0: [169, 160, 153, 130, 140, 172, 102, 126, 154, 132, 139, 115, 49, 135, 93, 90]
1: [105, 105, 94, 179, 206, 129, 107, 152, 159, 96, 117, 136, 96, 44, 180, 97]
2: [156, 113, 138, 144, 93, 176, 162, 210, 55, 93, 116, 92, 135, 169, 124, 122]
3: [131, 111, 87, 113, 124, 132, 182, 124, 159, 120, 98, 112, 137, 143, 132, 111]
4: [159, 175, 130, 140, 112, 167, 136, 154, 117, 142, 109, 76, 53, 151, 91, 99]
5: [96, 88, 62, 160, 191, 130, 174, 151, 144, 122, 136, 123, 180, 142, 167, 129]
6: [122, 93, 61, 103, 184, 67, 139, 49, 148, 153, 108, 191, 158, 137, 157, 169]
7: [138, 199, 219, 64, 147, 154, 98, 157, 90, 131, 131, 114, 74, 101, 106, 163]
8: [150, 129, 56, 140, 123, 116, 132, 192, 77, 143, 110, 76, 221, 137, 131, 175]
9: [146, 114, 53, 132, 126, 113, 142, 211, 74, 131, 113, 78, 228, 133, 131, 152]
10: [135, 168, 98, 140, 177, 93, 125, 161, 69, 204, 89, 108, 123, 88, 90, 127]
11: [180, 115, 112, 151, 152, 120, 93, 180, 122, 35, 117, 134, 102, 133, 139, 131]
12: [126, 105, 78, 104, 122, 145, 187, 135, 153, 113, 99, 109, 165, 128, 140, 122]
13: [94, 83, 120, 71, 62, 72, 177, 55, 163, 158, 165, 163, 145, 125, 123, 157]

[114, 164, 92, 124, 177, 94, 129, 148, 59, 191, 88, 111, 122, 81, 93, 133] 10 8
[129, 156, 107, 140, 186, 103, 121, 150, 66, 188, 88, 101, 119, 91, 106, 137] 10 4
[153, 114, 86, 151, 113, 87, 116, 119, 119, 49, 91, 146, 69, 158, 141, 100] 11 3
[157, 139, 179, 141, 105, 121, 112, 117, 130, 109, 148, 144, 71, 105, 133, 149] 0 7
[162, 195, 223, 79, 130, 150, 78, 169, 80, 134, 123, 104, 67, 108, 87, 172] 7 0
[140, 158, 104, 141, 174, 86, 115, 153, 71, 186, 84, 98, 121, 95, 100, 121] 10 4
[164, 149, 181, 125, 155, 140, 100, 141, 164, 176, 157, 110, 86, 161, 146, 114] 0 4
[124, 172, 97, 135, 175, 102, 133, 163, 60, 203, 92, 91, 136, 80, 103, 127] 10 8
[142, 168, 166, 91, 126, 94, 109, 136, 53, 136, 148, 162, 155, 133, 81, 190] 7 10
[155, 180, 128, 124, 112, 163, 132, 143, 90, 126, 113, 74, 68, 145, 77, 112] 4 0
[104, 93, 82, 115, 172, 84, 124, 55, 178, 160, 121, 177, 142, 142, 159, 148] 6 3
[101, 91, 70, 108, 151, 80, 136, 59, 144, 170, 121, 183, 175, 145, 160, 164] 6 13
[127, 117, 131, 124, 91, 76, 129, 86, 159, 118, 162, 158, 116, 128, 99, 156] 13 3
[139, 192, 116, 131, 163, 84, 46, 104, 161, 154, 93, 116, 81, 131, 106, 116] 0 10
[101, 132, 182, 93, 135, 86, 116, 152, 69, 177, 116, 175, 158, 146, 70, 131] 10 7
[134, 168, 170, 131, 163, 193, 82, 126, 184, 130, 105, 135, 61, 152, 128, 121] 0 4
[112, 87, 57, 98, 168, 63, 135, 42, 162, 163, 105, 202, 153, 153, 160, 147] 6 13
[126, 199, 109, 145, 177, 92, 73, 124, 144, 178, 90, 97, 80, 102, 101, 113] 10 0
[107, 95, 73, 121, 171, 79, 109, 56, 175, 149, 113, 186, 149, 131, 158, 153] 6 3
[159, 105, 148, 156, 66, 171, 154, 212, 53, 104, 113, 96, 148, 153, 103, 135] 2 9
[159, 127, 152, 157, 67, 172, 155, 207, 47, 109, 117, 105, 158, 154, 103, 137] 2 8
[98, 40, 34, 174, 133, 84, 197, 87, 153, 99, 160, 179, 195, 151, 189, 93] 5 6
[105, 182, 39, 159, 233, 72, 79, 134, 121, 59, 133, 128, 43, 84, 152, 90] 1 11
[119, 134, 233, 99, 85, 118, 152, 155, 136, 84, 123, 143, 113, 143, 101, 159] 7 2
[117, 214, 121, 168, 162, 168, 73, 108, 237, 144, 154, 109, 63, 108, 108, 25] 0 4
[146, 140, 114, 111, 155, 97, 119, 115, 162, 129, 136, 117, 95, 100, 150, 130] 3 0
[154, 116, 139, 148, 92, 167, 160, 197, 52, 98, 118, 92, 166, 160, 124, 131] 2 9
